128 stands for zero in the data rows.
What is the hidden score of each row? Scores go from 0 to 30, and 15 is about the middle. The score is a weighted sum of the row's numbers plus the product of two more (or one squared), each taken from its middle value.
[169 138 165 159 137 172 131 126 149 135 152 136 121 128 149 163 139 126 143 160 128 161 150 145] -> 14
[145 169 147 149 105 153 130  93 147 132 117 115 159 140 138 178 154  99 116 167 150 123 122 123] -> 15
[209 174 102 123 125 124  57 191 165  91 152  59 151 105  94 111  57  60  57 126 126 103 206 163] -> 9
[155  54  51  51  68  52  50 205  55  50  51  50 204  53  51  65  50  60  51  51  58  50 111  51] -> 4
[133 162 141 161 126 184 152 110 143 137 139 145 134 134 137 154 142 150 164 145 174 159 121 121] -> 17
[118  94 109 104 141 163 133 122 132 155 148 142 110 125 123 113 169 167 170  98 147 155 119 123] -> 14
[ 73 156 138 169 184  70 143  75 175 161 138 168  71 164 163  85 141 135 141 189  58 178 172 135] -> 19
[138 163 151 156 113 150 145 136 139 139 146 176 104 136 142 134 166 146 147 139 129 159 110 120] -> 13
[ 67 185 162 157 184  71 142  74 168 150 169 161  71 212 171 135 130 134 142 148  58 159 139 107] -> 16
[194 126  83 128 105 160  70 196 121  85  85  67 164  72 116 130  60  72  70  85 159 101 179 104] -> 5
[ 94  54  96  94  68 153 136 129  55 122  51 123 170  84 110 185 132 189 164  51 186 104  72  84] -> 16
[ 86  74 119 101 114 215 120  74  82 115  53 120 186  99 112 124 110 155  72 108 199  76  72 118] -> 15
[ 99 137 133 143 186 164 118  74 140 163 126 187  91 138 125  65 164 146 145 140 128 164 138 156] -> 15
[ 67 174 122 179 203  69 135  74 187 155 149 163  71 193 151  65 144 140 140 186  82 170 133 170] -> 21
[159 144 124 145 162 146 118 143 128 145 140 121 101 128 141 126 136 147 165 138 152 152 167 129] -> 14
[190 127 117 158 158 151  90 158 149 116 141 104 150  88 119  86 127  73 136 154 137 142 202 138] -> 6
[139 152 153 153 160 161 149 123 176 158 141 137 112 151 168 130 132 113 117 150 137 132 169 191] -> 18
[130  75 130  79 141 184 121  82  99 112 105  89 177  98 128 147 130 157 117 137 175 112 104 120] -> 12
[129 155 121 123  68 107 170 149  97 137 125 134 144  99 115 180 130 156 177  85 180 131  98 120] -> 17
[109 171 139 146 125  72 185 116 159 146 179 156  71 176 136 142 144 160 165 145  76 191 129 137] -> 16
[113 132 166 130 112 185 169 104 143 128 141 148 131 139 158 156 158 162 160 139 146 163 117 152] -> 20
[ 67  54  51  51  68  52  50 205  55  50  51  50 193  53  51  65  50  60  51  51  58  50  72  51] -> 3
[ 67 108 120 148 211  52 123  74 186 158 125 171  71 206 143  65 130 140 121 155  58 182 147 127] -> 15
[111 141 144 105  68 140 122 106  55 138  77 136 201  70 103 186 113 123 132 124 138  50  72  80] -> 22
[136 141 164 130 124 151 134 133 117 136 151 126 144 140 123 145 154 133 133 120 171 150 129 143] -> 15
[133 115 156 133 121 129 143 105 145 134 153 148 111 154 133 153 141 152 165 112 176 129 118 119] -> 18
[208 117 115 146 126 162  93 181 138 114 142  83 144 105 100 131 110  94 129 151 140 108 169 146] -> 10
[ 71 174 139 156 211  66 123  74 216 137 139 144  71 203 141  65 110 119 133 198  58 147 181 172] -> 22
[168 174 158 162 159  75 133 169 154 130 165 148  88 148 155  95 140  96 126 130  99 167 195 143] -> 9
[119 110 165 121 122 173 176 111 104 151 124 140 128 128 153 152 174 166 134 150 151 133 110 139] -> 17
[140 122 137 129 126 156 134 141 117 151 129 115 147 144 148 164 133 133 159 146 145 137 111 132] -> 13
[ 91  54  51  51  68  52  50 205  55  50  51  50 204  53  51  65  50  60  51  51  58  50  97  51] -> 5
[161 143 147 145 144 145 125 126 169 132 140 138 120 156 150 156 157 121 127 181 128 124 166 181] -> 19
[190 100 148 152 162 134  83 167 110 106 144 100 165  82  88 114 119  66  95 147 135 127 179 140] -> 10
[118 167 138 157  91 125 161 115 133 140 156 143 177 138 134 208 132 107 140 133 188 117  94 126] -> 16
[121 151 158 143 138 136 170  86 126 177 156 159 107 166 155 128 134 148 136 134 144 131 111 116] -> 10
[132 174 156 142 152 133 127 126 154 164 168 146  92 165 141 110 125 134 122 175 155 147 169 189] -> 18
[ 67 152 113 119 211  52 121  74 198 138 143 170  71 192 131  65 122 144 124 164  58 148 146 126] -> 22
[173 111 139 127 156 165 114 154 161 129 166 132 116 128 128 132 134 126 131 154 167 143 186 164] -> 13
[167 195 118 116 116  94 100 158 136 113 158  99 181 118  99 141  61  60  77 140 126  68 170 162] -> 13
[134 135 159 126 119 114 144 133 124 161 156 155  96 132 132  87 136 173 169  90 128 155 138 156] -> 13
[155 148 173 146 135 183 139 129 143 131 167 137 128 127 158 161 129 146 136 144 174 161 109 140] -> 15
[171 129 121 139  96 102  88 182 110 108 145  67 173  90 101 136 100  67  70 126 146  71 179 126] -> 9
[127  54  72  64  70 187 149 147  62 120 103 112 150  68  74 111 155 204 129  54 187 137  79  71] -> 8
[173 148 162 121 145 159 153 149 125 133 141 130 140 134 164 142 134 127 131 127 175 146 171 181] -> 19
[155 152 145 141 135 138 136 116 155 146 126 158 125 139 157 152 137 128 138 129 125 137 128 149] -> 14
[180 141 116 127 131 104  62 196 163  88 143  64 144 122 125 123  64  60  60 142  85  84 206 127] -> 9
[167  97  72  86  68 120  62 202  80  52  51  50 203  53  61 113  50  60  69  57  99  50 143  61] -> 8
[139 138 154 179 134 133 151 123 139 123 151 124 116 140 132 121 145 132 115 153 152 135 155 190] -> 17
[103 156 163 139 151 153 170  76 177 179 139 178  71 160 166 103 152 153 146 150 136 178 106 165] -> 19
[141 158 114 148 148 134 145 136 142 138 152 152  94 131 169 104 143 149 150 131 150 139 134 162] -> 16
[192  87  51  63 126  52  50 205 100  50  65  50 126  53  51  65  50  60  51  71  58  50 206 112] -> 10
[190  54  51  63  68 107  50 205  55  50  51  50 199  53  51 108  50  60  51  51  87  50 160  89] -> 3
[ 67  86 106 104 150  82 163  74 100 151 124 174  71 173 107  69 159 200 146 102  58 137  72  77] -> 15
[146 147 183 152 130 102 140 129 138 149 168 137 140 156 147 202 155  84 162 165 111 128 161 140] -> 15
[126 149 140 138 121 174 136 118 126 158 152 132 157 122 155 151 117 122 142 138 167 109 115 156] -> 15
[ 67 155 152 134 194  52 149  74 182 165 148 177  71 211 159  65 157 156 134 184  58 174 118 155] -> 21
[124 137 150 154  68 102 170  88 112 123 134 120 113 172 156 190 142 177 168 104 180 118  72 118] -> 10
[138 132 167 170 166 163 148 130 152 123 175 128  99 172 155 133 148 133 151 153 129 160 179 188] -> 18
[168  54  98 105 176  99  50 198 110  83  72  55 177  53  51  65  70  60  56  77  71  65 206 158] -> 24
[ 67  54  51  51  68  52  50 205  55  50  51  50 186  53  51  65  50  60  51  51  58  50  77  51] -> 2
[ 87 137 111 177 211  89 149  74 177 142 178 166  71 199 136  65 145 114 139 181  58 173 152 164] -> 20
[156 136 145 165 147 122 152 121 160 131 128 139 120 160 137 120 167 147 142 166 146 159 139 162] -> 22
[ 67  64 146 155 206  89 127  74 119 157 102 183  71 147 142  65 169 149 124 171  58 192 130 123] -> 12
[164 181 150 166 128 169 126 135 146 130 168 144 135 152 162 161 141 123 159 167 140 119 127 154] -> 19
[149 116 128 159 158 177 144 124 146 163 174 127  93 154 125 114 167 138 154 162 131 140 158 161] -> 12
[ 90 186 139 161  93  88 198 103 171 141 150 154  71 205 163 171 153 153 178 109  93 177  91  94] -> 21
[159  56  51  51  68  71  50 205  55  50  51  50 191  53  51 104  50  60  51  57 102  50 155  64] -> 5
[169 143 163 143 142 164 115 147 150 142 175 135 128 149 148 125 122 123 152 137 126 158 178 170] -> 12
[185 204 121 120 100 121  70 158 150  90 156  90 166 132 107 151  90  60  98 164 112  78 165 145] -> 13
[169 142 128 138 137 156 138 140 159 148 177 113 124 153 120 142 155 137 126 126 169 158 173 145] -> 12
[152 159 144 162 109 182 144 140 121 123 150 138 148 136 152 147 139 130 145 130 191 135 129 129] -> 15
[169 124 141 138 123 161 105 176 110  89 128  96 170  97 119 147  89  90 125 122 156  98 179 154] -> 18
[ 67 151 122 158 197  52 138  74 202 166 132 160  71 180 152  65 134 150 109 176  58 185 133 132] -> 15
[140 145 159 142 140 167 130 126 168 143 167 157 109 145 136 125 164 135 142 175 137 164 135 155] -> 16
[155 141 165 173 159 145 148 135 174 159 140 127 121 146 135 145 128 114 131 159 121 158 177 187] -> 19
[146 170 150 175 160 166 141 134 169 127 175 131 120 137 156 122 146 123 147 157 127 124 175 186] -> 19
[160 134 133 124  68  93 171 180  82 126 131 162 123  97 124 191 125 143 183  98 149 149  89  98] -> 16
[119 124 145 120 125 152 157 121 117 140 151 148 138 153 157 141 140 159 154 116 172 138 108 165] -> 18
[ 78 173 145 145 161 138 147  74 138 163 134 164  75 186 144 132 148 140 156 170 123 169 131 124] -> 17
[138 132 130 144 146 149 151 111 141 147 149 157 102 153 164 133 140 132 163 177 165 140 136 154] -> 18
[168 131 160 156 159 177 144 142 155 141 169 139 109 126 138 114 148 121 128 124 115 148 174 180] -> 15
[ 67  54 105  51  68 139 151  74  55 129  51 127 131  64  67 159 133 211 129  51 119 122  72  51] -> 8
[175 117 147 161 152 147 151 152 129 149 122 132 130 154 166 124 149 132 157 123 168 150 172 147] -> 11
[119 164 160 152 143 150 161 124 149 134 151 160 108 159 151 113 135 133 155 139 115 138 158 181] -> 21
[144 166 159 145 119 153 162 121 116 141 136 143 157 124 153 192 147 127 136 166 151 145 105 120] -> 19
[ 67  54  51  51  68  52  50 205  55  50  51  50 204  53  51  65  50  60  51  51  58  50  72  51] -> 5
[172 141 137 145 171 111 106 140 148 129 126 118 121 112 108 137 154  67 148 152 125 134 191 179] -> 22
[172  54  51  51  68  52  50 205  55  50  51  50 189  53  51  65  50  60  51  51  58  50 137  54] -> 2
[149 174 166 170 158 115 143 128 164 168 154 138  95 155 133 121 167 132 177 148 121 153 158 145] -> 18
[156 149 122 139 105 141 141 126 129 137 115 145 153 136 132 174 160 156 114 109 153 118  94 156] -> 16
[ 92  54 101  76  68 121 132 133  55  70  51  82 203  57  93 187  95 161 128  51 189  63  72  51] -> 17
[200 231 153 165  86  68 128 170 165 123 149  84 100 182 146 216 101  86 130 139 122 108 173 125] -> 9
[ 67 110 172 146 131 130 187 128 103 154 138 170  82 134 143 117 179 175 201  87  81 173  95 100] -> 17
[126 148 165 184 180 131 115 120 181 135 185 132  81 157 150  85 108  82 123 173 104 142 176 204] -> 13
[109 157 141 135 111 144 150 121 134 164 152 154 153 128 165 169 125 133 134 127 165 139  96 135] -> 14
[121 123 147 130 105 183 162 112  81 160 146 144 133 135 127 137 163 174 172  97 191 136  83 136] -> 11
[ 71  54  51  51  68  52  50 205  55  50  51  50 204  53  51  65  50  60  51  51  58  50  72  51] -> 5
[184 174 160 161 137 131 120 143 197 115 174  98 137 157 143 142 117  64  91 170 139 102 200 197] -> 17
[209 128 116 141 147  82  76 193 138  79 132  78 153 125 115  84  50  60  75 135 133  98 201 172] -> 13
[129 160 149 175 137 143 152 117 155 144 138 135 124 127 172 148 164 136 165 129 146 155 133 131] -> 16
[171 139 104  87  68 165  93 149  64  82 105  59 188 106 122 198  86 133  69  90 194  75  72 103] -> 5
[164 149 134 129 168 129 157 122 178 137 146 143  91 137 164 119 128 122 151 137 149 155 153 188] -> 25
[ 89  54  51  51  68 179  84 100  55  93  61  88 203  55  73  99 107 165  59  68 174  50  72  54] -> 7
[168 123 128 168 145 139 143 131 162 147 170 123 138 152 137 125 155 126 140 154 134 145 140 134] -> 9
[ 72 129 182 163 140 142 173  74 134 163 145 174  87 162 146 132 158 173 153 142 102 124  92 121] -> 13
[209 137 116  90 117 133  62 192 112  69  87  76 168 103  98 113  75  65  70  75 110  94 185 123] -> 12
[ 97  77  78  66  68 178 118 136  55 120  97 102 173  75 117 159 136 191 156  69 148 105  72  92] -> 13
[137 126 141 157 127 181 139 122 142 121 139 156 103 130 148 100 121 165 128 117 152 132 100 114] -> 12
[112 146 133 143 166 143 139  77 157 156 133 170  79 159 138 117 148 139 148 161  99 155 126 176] -> 17
[ 67  68  83  66 151  61 171  74 101 131 103 185  71 170 132  65 126 199 157  92  58 135  72  84] -> 17
[113 145 117 162 184 149 139  84 177 123 120 124 140 130 151  85 161 121  97 179 168 121 163 188] -> 22
[ 79 160 136 123 170 146 140  74 159 142 175 151  71 166 141 123 173 161 146 168 119 162 111 130] -> 16
[116 121 161 138 179 161 127  74 166 143 164 148  91 151 129  66 149 146 114 179 127 147 133 157] -> 14
[136 119 114 129 100 192 132 153  96 126 115 136 145 104 117 154 151 150 164 110 174 161 131 137] -> 16
[ 67 123 164 161 142 127 171  74 132 153 114 162  71 174 125 135 142 173 151 143  96 156  72 124] -> 11
[ 97 150 150 156 155 152 156  91 154 138 131 165  87 151 173 122 144 159 136 134 147 160 117 158] -> 21
[177 117 118 110  98 156  90 198 118  78 117  66 175  80  98 114  90  60  71  97 128  88 180 104] -> 9
[ 83  54  99  71  68 130 127 161  55  84  89 134 164  67  89 113  93 199 118  51 154  83  72  66] -> 17
[ 98 160 175 130 112 129 176 101 118 152 141 154 144 139 163 172 147 151 132 133 154 128  98 136] -> 21
[104 136 180 161 146 138 167 122 144 160 167 163  87 143 161 114 148 149 157 132 130 175 151 120] -> 14
[150 124 151 147 121 180 153 149 146 136 128 110 135 136 161 134 122 124 132 138 176 138 162 174] -> 18
[188 121  56  51  68 122  52 196  55  50  94  50 199  63  67 189  50  78  52  53 125  50  72  69] -> 4
[137 158 149 148 142 147 135 127 130 125 174 126 124 123 156 162 131 133 154 139 131 157 131 155] -> 16
[ 67  88 167 106 137  52 156  87 104 177 115 204  71 120 104  86 178 179 190  99  66 187  73  65] -> 15
[143 115 116 144 116 136 144 149 119 121 122 108 151 103 146 170 125 123 147 110 155 115 120 160] -> 17
[165 167 167 154  96 141 160 135 107 123 122 117 163 121 126 170 133 103 139 148 161 105 100 126] -> 12
[ 67  84 133 100  91 145 179  79  90 126 138 169 122 111 155 143 179 195 167 125 168 139  72 119] -> 24
[127 157 105 137 193  96  98 121 201 109 175 119  71 157 159  65 108  63  96 177  61 120 206 192] -> 15
[173 146 160 132 118 159 125 187 134 111 132 149 146 110 129 115 131 123 119 120 145 130 148 158] -> 17
[ 67  63  72  74  68 117 111 108  55 101  51 116 197  53  86 164 110 171 125  51 139  64  72  51] -> 15
[ 67 135 116 135 153 127 161  74 139 139 112 177  71 161 153 100 175 174 144 135  80 143  72 129] -> 20
[ 67 162 150 126 211  58 131  74 184 151 144 161  71 195 165  65 130 151 130 155  58 184 116 139] -> 22
[136 151 160 160 109 112 147 139 140 177 146 145 136 148 160 186 133 116 176 123 140 155 149 152] -> 14
[156  54  51  51  68  52  50 205  55  50  51  50 199  53  51  69  50  60  51  51  58  50 110  51] -> 4
[172 173 172 123 103 122 139 126 127 144 141 145 162 111 146 171 110 105 136 145 159 114 129 128] -> 19
[131 188 156 164 189 125 105 121 186 144 184 123  88 162 147  80 111  92 105 190  74 127 194 185] -> 13
[ 88  80  81  83  90 201 107  74  91  88  70 102 180 136 104 124 135 178  56 137 182  67  72 125] -> 15
[150 179 134 173 141 159 142 121 142 147 151 126 131 154 157 152 137 118 143 185 150 135 144 185] -> 19
[ 67  59  93  83  68 160 132 109  55 110  55 133 178  57 109 154 142 184 161  51 186  83  72  51] -> 19
[120 156 135 153 182  84 144  87 179 131 164 148  71 192 166  67 138  98 130 181 113 142 173 153] -> 17
[150 136 123 120 123 171 137 141 148 135 171 134 153 118 137 154 147 126 134 161 142 124 149 128] -> 9
[ 67 147 156 122 144 128 180  74 146 181 132 157  77 151 152 144 138 168 142 164 134 133  89 103] -> 12
[ 89 148 103 143  69  79 181 131 113 137 156 161  77 134 142 151 156 188 198  51 135 138  74  93] -> 14
[117 175 150 167 158 133 130 104 179 154 144 157  89 145 148  99 158 141 130 169 140 139 143 174] -> 20
[106 124 150 147 150 161 164  81 114 169 148 192 103 119 130  65 145 161 133 118 135 129  92 134] -> 11
[ 67 107 160 160 146  81 181  74 151 158 119 181  71 158 163 109 175 174 167 166  84 156 101 108] -> 19
[106 127 123 126 157 137 155  74 150 162 142 180  71 165 176 113 167 162 152 137 116 146 121 157] -> 13
[134 142 139 101  82 146 147 112  98 135  93 146 180 108 127 170 153 144 123  97 174 112  79  80] -> 12
[203  67  51  89  69  68  50 205  88  50  60  50 190  53  70  99  50  60  59  71  90  56 172  92] -> 2
[ 82 140 141 150 170 120 153  74 176 169 169 159  71 155 177 118 140 147 126 176  89 147 114 159] -> 14
[170 175 149 161 124 126 127 125 145 127 175 150 151 153 161 157 107 102 132 194 163 137 131 170] -> 22
[ 67 147 164 151 170 118 164  74 131 144 119 184  71 160 138  83 155 173 158 160  64 141  81 140] -> 14
[202 112 119 114 129 148 105 181 152 119 140 100 165 103  99 111 122  80 121 135 161 102 178 164] -> 17
[112  70  75  94  68 158 117 137  55 112  88 103 179  73  93 155 139 185 128  51 188  95  72  62] -> 8
[ 80 192 129 165 177 102 157  74 186 175 165 173  71 178 149  68 144 116 121 169 108 139 140 180] -> 18
[ 99  54  51  51  68  52  50 205  55  50  51  50 204  53  51  65  50  60  51  51  58  50  72  51] -> 5
[143 142 171 166 145 175 132 116 158 134 168 130 114 146 134 116 132 133 160 169 154 168 123 146] -> 13
[147 166 149 136 105 175 138 124 111 134 144 143 157 122 124 180 113 111 111 139 160 107 123 145] -> 16
[ 67  87 132 123 146  59 166  74 115 156 101 167  71 163 115  94 137 197 168 113  58 130  72  75] -> 15
[ 87  54  96  86  68 145 142 148  55 125  54 114 178  81  90 159 116 174 137  51 196  97  72  51] -> 13
[134 151 175 148 163 157 151 137 155 147 137 124  98 169 164 133 164 113 167 163 130 156 150 141] -> 19
[161 148 162 160 154 116 126 129 183 153 147 134 121 140 135 121 134 121 151 151 149 129 170 194] -> 21
[ 69 130 138 155 148 103 148  74 118 146 139 184  71 170 133 109 175 177 170 160 106 141  79 119] -> 16
[146 156 140 120  90 165 132 147 136 112 131 127 163 113 145 187 143  92 104 119 162 116 118 116] -> 13
[171 180 135 140  91 159 115 181 131 109 124  96 150 142 144 182 120  95 112 100 171 130 150 126] -> 15
[164 131 160 156 128 146 131 133 154 156 161 135 135 123 145 157 134 129 143 136 139 130 146 162] -> 12
[127 135 143 139 115 148 125 139 110 132 137 146 139 111 152 170 168 136 139 146 178 139 116 160] -> 25
[175 194 166 146 169  86 123 128 191 139 157 141  88 179 140  89 131  84 132 183  96 134 206 178] -> 18
[193 138 155 167 136 144 136 141 141 123 142  95 148 147 129 138 121 103 141 149 131 135 165 162] -> 15
[ 92  86 100 109  98 151 116  89  92  96  73  96 194  92 106 184 133 141  78 130 184  85  72  96] -> 16
[ 67 124 125 119 167 121 175  74 131 148 121 169  71 161 157  71 154 174 126 133  83 160  84 155] -> 19
[114 139 131  85  71 155 134 117  84 116  99 141 195  91 142 208 115 134 110 108 156 107  75 121] -> 24
[ 67 131 125 128 146 120 165  74 118 157 150 161  71 161 157  96 143 177 136 158 103 152  83 132] -> 13
[129 107 164 128  96 134 149 113 107 140 145 149 144 124 136 156 166 162 173 110 145 135  93 115] -> 13
[156 144 147 138 115 157 160 145 118 140 155 154 147 133 161 104 117 136 147 130 153 131 112 132] -> 12
[192 142 119  95  89 182 107 162 131 125 144  92 170 120 147 171 100 111  90 131 195 104 124 132] -> 9
[173 174 121 134 131 135 118 152 157 116 171 126 141 142 153 138 140 101 132 141 119 133 189 141] -> 6
[169 136 147 116 142 153 143  93 176 141 139 120 138 155 148 190 168 114 114 185 185 158 126 174] -> 23
[161 138 140 158 152 130 130 130 145 131 134 128 134 117 139 131 144 103 131 156 139 153 165 172] -> 16
[158 136 173 169 127 155 157 123 116 145 151 150 139 156 169 159 143 147 128 150 136 138 117 160] -> 14
[162 186 149 133 126 144 122 131 136 150 151 122 139 142 156 150 131 121 156 160 129 155 154 170] -> 19
[155 139 164 164 144 167 132 147 161 140 145 117 137 134 140 174 152 123 147 128 137 151 157 141] -> 18
[157 146 134 141 146 131 165 124 165 150 131 129 113 136 174 136 129 142 130 156 147 129 153 129] -> 14
[ 67  54  74  51  68 100 167  74  55  98  51 134 135  75  86 168 132 203 140  63 131 103  72  51] -> 15
[ 95 103 163 117 113 136 166 107 107 123 117 134 133 128 129 169 142 177 150 120 165 162  72 146] -> 16
[201 163 140 167 151 114 123 154 158 125 158 122 139 154 123 108  89  69 111 150 137  97 183 158] -> 14
[128  95 149 143 145 140 143 122 122 134 140 138 115 116 117 143 151 170 136 120 123 163 128 152] -> 16
[209 129 125 100 107 128 107 169 124  98 140  87 178  89 121 136  83  60  88 143 159  81 180 136] -> 11
[138 151 128 125 118 141 150 125 150 167 156 151 133 136 133 150 134 129 127 134 179 163 117 124] -> 8
[ 67  79  90  96 144  58 135  74 114 132 113 177  71 145 118  65 132 199 146 127  58 155  72  51] -> 8
[ 67  54  51  51  68  52  50 205  55  50  51  50 184  53  51  65  50  60  51  51  58  50  72  51] -> 2
[164 153 128 112  68 132 126 183 126  76 141  74 180 116 113 202  76 105 110 114 183  73 131  91] -> 15
[ 83  54 104 115 177 177 127  74 131 156  91 126 139 125 152 119 170 158 149 164 138 152 102 112] -> 13
[108 103 156 110 120 138 163  91 101 156 110 175 110 124 138 127 149 163 178 154 125 132  85 117] -> 16
[190 204  95 126 105 118 129 177 184 108 147  68 111 171 138 136  91  87  99 121 131 109 168 174] -> 18
[ 74 117 133 126 138 107 161  74 114 183 142 159  71 152 163 142 140 173 142 160 116 170  96 153] -> 14
[ 81 108 151 134 184 185 140  74 176 149 110 155 102 172 162  68 158 146 121 190 147 132 146 176] -> 22
[164 153 158 119 126 189 157 143 104 147 161 132 145 120 123 167 149 149 151 115 169 160 110 123] -> 14
[ 67 117 121 122 167 116 143  74 136 148 151 171  71 186 124 101 140 163 136 168  89 173 110 135] -> 14
[128 141 156  95  68 141 121 115  90 114 105 129 189 110 125 188 136 122 114  93 169  77  72 106] -> 15
[ 67 135 126 126 198  76 135  74 193 173 167 173  71 201 134  65 145 146 128 180  58 172 121 130] -> 18
[ 67 133 103 110 211  52 139  74 187 158 132 176  71 198 122  65 141 142 134 179  58 157 125 152] -> 29
[103 119 127 160 125 155 166 110 149 155 145 145 114 146 155 161 162 146 153 120 130 167 106 114] -> 11
[160 182 179 143 138 139 133 125 177 147 162 137 122 149 133 129 154  90 153 174 150 150 173 136] -> 17
[ 67 132 122 120  99 118 177  82 115 130  95 165 110 124 161 158 177 189 169 111 125 122  72 134] -> 24
[123  54  51  51  68  52  50 205  55  50  51  50 190  53  51  69  50  60  51  51  58  50  85  51] -> 5
[166 155 128 103  68 116 144 182 104 137 109 143 151 105  96 166 146 141 173  54 168 142  88  93] -> 20
[113 172 156 149 137 126 132 120 158 162 141 144 119 154 149 144 137 139 137 145 142 141 135 139] -> 18
[191 152 154 149 112 168 126 156 137 122 153 117 149 133 126 136 136 100 126 120 157 149 157 169] -> 14
[170 170 141 135 108 135  80 163 155 125 132  79 164 122 107 173  77  60  75 159 120  88 157 130] -> 7
[144 134 129 115 119 198 149 144 109 132 107 128 142 129 150 103 118 145 137 111 171 116 113 153] -> 16
[ 67 139 171 145 141 137 151  74 133 140 121 191  83 161 165 120 179 166 148 169 130 174  72 122] -> 23
[131 160 130 119 167 168  97 117 156 127 169 133 139 138 170  88 128  99 122 155 154 145 178 180] -> 17
[169 165 139 131 142 179 118 132 156 121 174 125 109 138 147 138 155 131 148 118 152 145 144 145] -> 15
[183 174 121 150 103 133 112 174 158 108 146  98 139 143 141 180 123 110 143 135 144 145 158 129] -> 14
[122 150 165 148 161 138 148  74 168 159 133 103 143 155 165 193 141 101 151 192 133 140 142 152] -> 15
[171 149 152 130 104 166 133 153  95 123 133 131 155 112 147 146 157 147 160  96 172 120 131 118] -> 16
[167 161 136 147 109 170 140 127 118 159 158 135 162 136 133 169 124  98 145 164 158 119 119 163] -> 11
[128 153 126 169 141 181 162 117 153 163 155 151 121 141 174 135 146 145 148 157 126 135 133 149] -> 12
[126  85 147 145 129 166 146 137 106 156 150 142 135 100 122  86 141 154 134 121 162 129 131 153] -> 11
[124 162 142 163 134 171 150 127 149 170 137 145 128 138 130 149 159 133 129 132 140 142 123 169] -> 17
[179  78  69  61  82  80  50 205  86  50  82  50 176  53  51 123  50  60  51  53 102  53 149  80] -> 9
[157 133 122 145 101 141 132 163 104 142 102 121 162 121 133 159 113 140 128 127 148 109 107 101] -> 12
